In the rows, zero is written as 128.
Each path below is one point turned by a fixed rotation once a step. After each direction that follows a path, write how fast that rotation turns it, in deg/step (0 if it stays still).
Each turn is a multiple of 5 degrees from 10 to 175, or 0.
Each row of a path follows its step; steps can be skipped.
Path 1:
step 0: [131 136 123 125 132 135 130 103 126 132 125 133 120 119 132 120 132 135
 126 135 130 128 126 136 138 121 123 132 121 110 126 123 138 120 128]
step 1: [133 127 128 113 129 129 123 124 137 123 117 134 121 133 116 138 121 139
 137 130 132 136 128 122 141 124 131 134 128 124 113 120 139 136 129]
step 2: [130 124 124 125 140 119 132 141 130 126 117 127 125 141 122 142 142 127
 141 143 121 133 121 135 131 133 133 124 129 134 128 123 133 119 123]
step 3: [125 140 112 132 139 127 139 130 120 137 123 128 112 119 136 139 135 134
 123 135 124 129 124 123 122 126 122 128 140 127 141 120 130 122 132]
step 4: [122 136 120 123 129 131 123 116 125 146 132 140 121 128 125 129 132 135
 135 114 131 131 120 126 135 128 117 127 123 135 137 123 139 144 130]
step 5: [132 132 145 125 124 113 126 119 128 121 132 136 120 137 124 128 130 131
 136 131 130 128 113 131 132 125 121 132 132 152 120 121 133 126 123]
step 6: [125 125 123 123 128 114 118 136 130 127 125 133 130 119 139 131 119 130
 118 145 131 129 120 125 124 130 136 123 129 146 131 115 130 115 125]
step 7: [121 134 127 123 137 136 121 131 134 130 128 144 134 125 135 117 139 133
 124 134 123 127 133 114 129 123 126 111 133 129 147 123 131 129 128]
step 8: [134 131 134 135 135 128 129 120 136 122 137 154 131 120 118 130 141 123
 127 122 142 128 136 129 128 124 120 136 132 131 133 130 136 130 134]
step 9: [133 136 140 129 123 118 122 128 120 130 125 145 134 118 129 143 123 111
 128 125 122 140 129 128 132 126 134 127 123 135 113 128 132 122 134]
[126 127 130 124 130 132 131 124 128 133 127 126 133 124 129 128 133 129
 126 126 129 123 124 124 126 129 129 129 129 124 128 122 125 128 127]	100
[127 127 128 132 127 132 128 125 129 129 123 131 128 126 130 131 128 129
 131 125 129 123 129 127 129 133 122 127 129 128 132 134 128 124 131]	85
[124 131 129 128 125 131 130 128 134 130 130 128 125 129 128 133 130 126
 122 130 128 123 130 132 133 127 130 124 128 130 126 129 127 130 126]	0
[131 125 132 133 125 127 126 124 133 129 129 131 132 125 127 127 129 129
 127 132 128 132 130 126 130 125 134 126 128 123 130 129 128 126 131]	40
Path 2:
step 0: [129 131 122 138 131 135 121 137 121 115 127 120 143 118 139 115 126 128
 129 128 124 122 122 134 119 114 142 117 127 135 137 128 125 120 117]
step 1: [138 129 112 137 145 125 133 122 132 139 135 124 131 116 119 124 143 130
 118 122 115 138 133 133 133 126 132 123 128 128 118 135 121 127 117]
step 2: [127 123 125 143 118 134 127 127 129 127 139 124 135 130 146 132 127 122
 121 129 114 142 127 133 134 125 116 114 117 112 128 133 126 125 137]
step 3: [123 138 133 120 135 141 133 141 117 133 130 135 135 133 135 115 146 127
 126 132 121 138 127 132 140 133 124 135 129 135 133 144 131 128 135]
step 4: [139 124 118 136 113 134 144 142 125 133 125 129 134 131 133 121 134 129
 124 134 148 123 140 143 120 128 128 124 128 124 127 137 132 126 124]
step 5: [135 124 127 138 120 133 120 129 135 125 130 124 119 118 128 108 141 133
 124 137 126 127 107 139 131 135 120 128 133 134 128 124 136 135 117]
step 6: [138 134 138 135 118 119 133 131 146 132 138 121 126 133 144 125 138 129
 119 125 129 135 125 114 127 131 132 125 141 131 115 136 119 122 125]
step 7: [132 118 125 129 121 129 126 131 117 127 130 134 142 142 135 119 125 128
 133 128 116 135 106 117 121 131 139 126 125 122 126 139 136 123 117]
step 8: [136 127 122 141 141 126 134 130 121 131 128 124 130 129 136 108 132 128
 123 108 135 134 133 125 137 113 141 134 132 128 131 130 141 132 129]
step 9: [126 114 110 144 119 132 138 130 126 141 131 132 125 119 125 124 125 138
 136 118 128 143 127 127 134 140 123 113 132 128 124 128 128 135 133]
[128 132 126 128 133 128 128 127 127 126 129 128 123 128 125 129 129 128
 134 131 128 130 122 128 131 124 125 129 131 128 133 133 130 126 125]	155
Path 3:
step 0: [147 141 135 133 121 135 129 107 133 136 141 129 119 125 118 127 123 143
 123 135 125 135 131 130 124 121 136 123 114 136 132 123 140 121 142]
step 1: [129 126 128 139 124 124 135 133 115 127 115 124 128 127 140 133 128 126
 138 135 130 117 124 118 131 125 120 139 156 131 122 111 110 122 123]
step 2: [131 111 120 128 138 119 122 130 142 125 154 136 120 138 122 134 117 126
 123 120 124 143 132 136 128 131 131 127 119 118 133 135 119 119 126]
step 3: [132 137 132 129 133 134 126 113 118 133 114 110 142 124 115 121 142 128
 128 144 117 124 127 110 116 132 134 122 124 121 126 127 129 115 126]
step 4: [130 130 131 117 118 121 138 126 134 130 132 146 137 128 128 134 110 118
 138 125 131 119 130 141 139 122 116 142 146 118 125 137 128 124 137]
step 5: [125 130 123 146 124 133 126 127 121 134 141 126 133 145 137 133 135 129
 118 145 138 141 128 127 123 126 138 132 106 131 122 133 122 132 112]
step 6: [132 131 121 119 133 118 114 122 116 122 120 145 120 110 118 114 129 137
 134 124 124 117 131 124 117 139 131 144 138 126 120 125 136 121 127]
step 7: [118 126 124 120 128 126 135 128 132 147 132 127 130 136 129 136 124 115
 126 134 127 141 128 119 140 128 127 119 147 127 141 148 119 147 121]
step 8: [136 135 140 129 142 140 138 117 119 114 129 135 129 129 132 114 126 133
 127 124 140 123 120 142 115 120 141 126 110 118 134 128 133 125 119]
step 9: [129 140 125 134 122 113 126 130 125 131 109 136 113 134 113 126 125 117
 124 137 136 125 130 117 136 135 109 126 133 137 114 123 128 138 136]
[128 125 129 129 133 129 123 130 129 125 128 127 125 126 125 132 133 129
 125 125 123 132 127 126 128 130 127 134 130 127 125 132 127 129 126]	90
[130 132 127 132 129 132 121 127 132 127 127 133 132 129 129 127 128 128
 121 127 126 126 130 130 124 125 128 125 127 129 131 128 125 127 126]	130
[130 129 129 127 130 132 127 124 130 132 129 124 126 126 136 127 129 128
 130 127 130 131 124 123 125 125 130 127 124 127 124 129 129 125 127]	145
[128 127 130 127 133 131 133 133 126 124 129 132 132 133 134 131 127 131
 131 128 128 132 128 131 128 125 127 127 128 129 125 128 124 128 125]	115
Path 4:
step 0: [133 120 130 136 136 124 136 130 137 123 115 133 122 143 122 127 125 121
 129 143 141 115 145 126 122 134 126 140 137 127 131 118 122 122 125]
step 1: [132 126 127 127 134 124 131 130 133 119 118 125 114 134 125 121 133 112
 123 130 143 128 145 122 111 125 118 127 137 120 140 133 117 120 133]
step 2: [122 137 124 129 134 124 124 128 144 114 131 128 125 117 122 118 124 122
 125 133 125 124 146 120 105 130 123 126 134 128 141 128 128 116 131]
step 3: [119 129 131 122 131 136 117 130 144 122 128 120 122 120 115 121 130 121
 128 134 130 118 145 134 116 135 135 137 121 128 142 111 129 128 133]
step 4: [124 117 132 123 135 133 120 118 130 125 116 131 127 115 119 121 125 115
 125 136 140 125 139 146 113 129 134 131 137 127 129 115 122 135 125]
step 5: [125 116 130 128 132 123 127 117 128 122 117 120 125 131 134 113 113 118
 120 137 135 114 125 136 108 133 125 132 141 126 132 122 134 124 133]
step 6: [129 119 124 131 123 132 125 121 128 120 132 125 122 125 130 126 131 116
 112 135 141 108 127 128 113 129 126 122 130 127 149 132 139 125 137]
step 7: [128 113 119 125 133 136 115 118 141 134 129 140 121 121 124 136 121 122
 119 136 130 122 134 126 112 130 131 120 123 135 143 127 138 115 130]
step 8: [131 119 119 125 136 122 115 116 136 122 116 129 115 136 130 135 124 124
 132 144 128 125 141 136 119 133 138 125 118 129 136 120 142 131 128]
step 9: [122 121 129 121 131 126 120 120 127 115 121 133 126 134 140 133 127 114
 128 147 147 123 148 134 127 133 121 117 128 126 125 124 134 129 129]
[124 134 130 127 133 129 130 132 128 126 129 128 130 124 125 124 125 125
 129 126 128 130 127 129 127 126 127 132 128 122 131 124 123 129 130]	35
[129 126 125 131 129 127 129 132 126 129 127 128 130 128 123 127 126 132
 130 125 134 130 127 124 123 130 128 128 124 126 131 135 131 126 129]	70
[127 127 126 131 127 127 129 126 129 125 131 134 138 124 126 131 126 129
 128 132 128 126 131 127 128 125 127 127 131 127 126 130 127 130 125]	155
Path 5:
step 0: [122 128 127 139 138 122 124 126 108 128 119 136 116 133 140 138 136 134
 124 133 123 130 128 132 135 131 113 136 128 120 119 138 127 145 130]
step 1: [121 138 124 137 115 126 138 132 138 125 132 128 127 133 136 120 121 127
 124 126 128 131 121 145 133 127 131 118 101 134 123 137 122 137 132]
step 2: [136 132 127 118 115 136 129 134 127 127 132 134 124 124 137 136 130 129
 125 128 105 129 129 128 126 107 141 122 136 134 129 121 128 125 146]
step 3: [142 111 124 130 126 127 132 121 110 120 117 119 135 137 115 122 142 133
 129 127 115 126 121 135 133 136 138 128 135 128 126 124 119 131 125]
step 4: [121 122 125 146 138 116 132 135 136 141 138 131 124 129 124 134 138 119
 126 129 112 115 131 132 130 129 123 128 119 113 131 124 129 141 121]
step 5: [126 139 121 139 135 129 124 139 122 123 120 130 111 113 136 123 119 140
 133 130 129 121 119 137 130 120 119 126 124 140 121 122 126 142 138]
step 6: [134 144 128 119 113 117 131 123 127 128 119 138 132 135 128 124 130 144
 112 125 123 117 130 138 136 126 137 117 122 126 131 135 125 120 137]
step 7: [132 124 120 124 120 129 133 123 121 126 121 126 120 146 142 136 141 119
 131 135 109 136 124 112 137 122 133 126 127 119 117 126 131 135 127]
step 8: [118 111 124 147 123 136 125 129 133 116 127 129 130 127 117 126 129 125
 130 127 116 134 132 142 125 135 136 117 123 133 128 126 119 147 129]
step 9: [135 130 138 128 137 117 126 140 116 139 142 135 130 115 127 134 120 126
 121 123 114 116 123 144 129 116 136 128 127 129 122 123 135 136 133]
[128 126 125 130 131 131 127 130 128 123 130 130 124 127 128 128 127 121
 123 126 129 126 127 131 126 132 126 129 128 125 130 132 131 133 126]	90
[129 130 124 131 127 126 129 126 128 127 129 127 131 125 127 128 122 130
 123 125 128 128 126 125 124 123 131 133 125 132 129 128 131 129 132]	95
[129 132 126 125 125 127 131 126 131 129 128 131 125 133 129 128 128 132
 127 124 133 130 126 130 127 125 120 127 129 126 126 129 128 130 130]	70
[131 129 127 128 129 128 131 128 123 125 130 121 125 128 129 127 128 130
 133 130 134 130 125 126 132 128 131 129 131 130 128 129 130 135 130]	155
[123 124 131 130 129 127 127 125 134 133 129 126 126 130 130 127 129 128
 125 131 128 128 125 125 128 130 126 130 127 134 127 128 124 134 128]	100
Path 6:
step 0: [140 124 128 140 124 136 124 125 117 127 126 119 127 129 123 120 142 127
 135 118 125 123 118 123 123 129 124 131 135 118 137 124 139 139 121]
step 1: [127 112 128 144 126 129 135 126 128 125 133 122 127 126 137 130 141 137
 131 119 120 131 130 116 133 131 136 137 125 120 131 136 130 139 129]
step 2: [135 116 130 140 143 129 125 129 127 122 130 129 134 124 123 128 135 122
 127 127 124 130 124 133 136 116 143 139 139 120 128 136 130 133 136]
step 3: [135 114 126 126 134 131 120 124 141 123 143 126 131 139 117 123 138 129
 124 123 127 130 114 123 137 122 131 125 132 120 134 130 131 129 120]
step 4: [125 118 139 138 125 129 131 132 132 127 142 126 123 126 121 122 150 130
 133 125 131 119 131 122 138 117 123 120 132 132 129 131 128 127 129]
step 5: [122 122 130 135 139 132 131 129 122 115 134 142 131 128 132 130 130 125
 136 120 133 130 126 120 146 121 125 119 126 125 133 140 130 124 137]
step 6: [136 126 132 129 140 142 130 124 126 120 135 133 139 133 124 123 122 122
 136 121 129 116 122 116 133 118 124 122 137 125 126 118 128 134 131]
step 7: [122 122 135 131 123 122 139 126 139 124 129 129 127 131 125 121 128 128
 136 111 130 114 116 111 134 135 122 129 132 121 129 121 129 129 132]
step 8: [124 125 138 141 133 120 136 133 119 120 122 129 128 123 125 127 133 125
 136 122 129 125 116 119 118 127 130 124 137 128 140 132 134 133 144]
step 9: [137 126 130 132 133 133 132 123 127 122 119 122 135 130 139 119 127 129
 133 118 124 136 110 115 125 119 136 122 127 119 137 134 126 137 127]
[127 124 129 130 123 127 128 132 124 127 131 125 125 125 128 129 134 128
 126 130 130 126 126 127 128 136 125 125 127 130 133 126 128 126 129]	100
[128 129 130 130 130 128 132 129 128 131 119 122 125 131 128 130 122 127
 132 127 128 125 125 127 125 129 127 125 125 126 131 126 128 130 130]	35
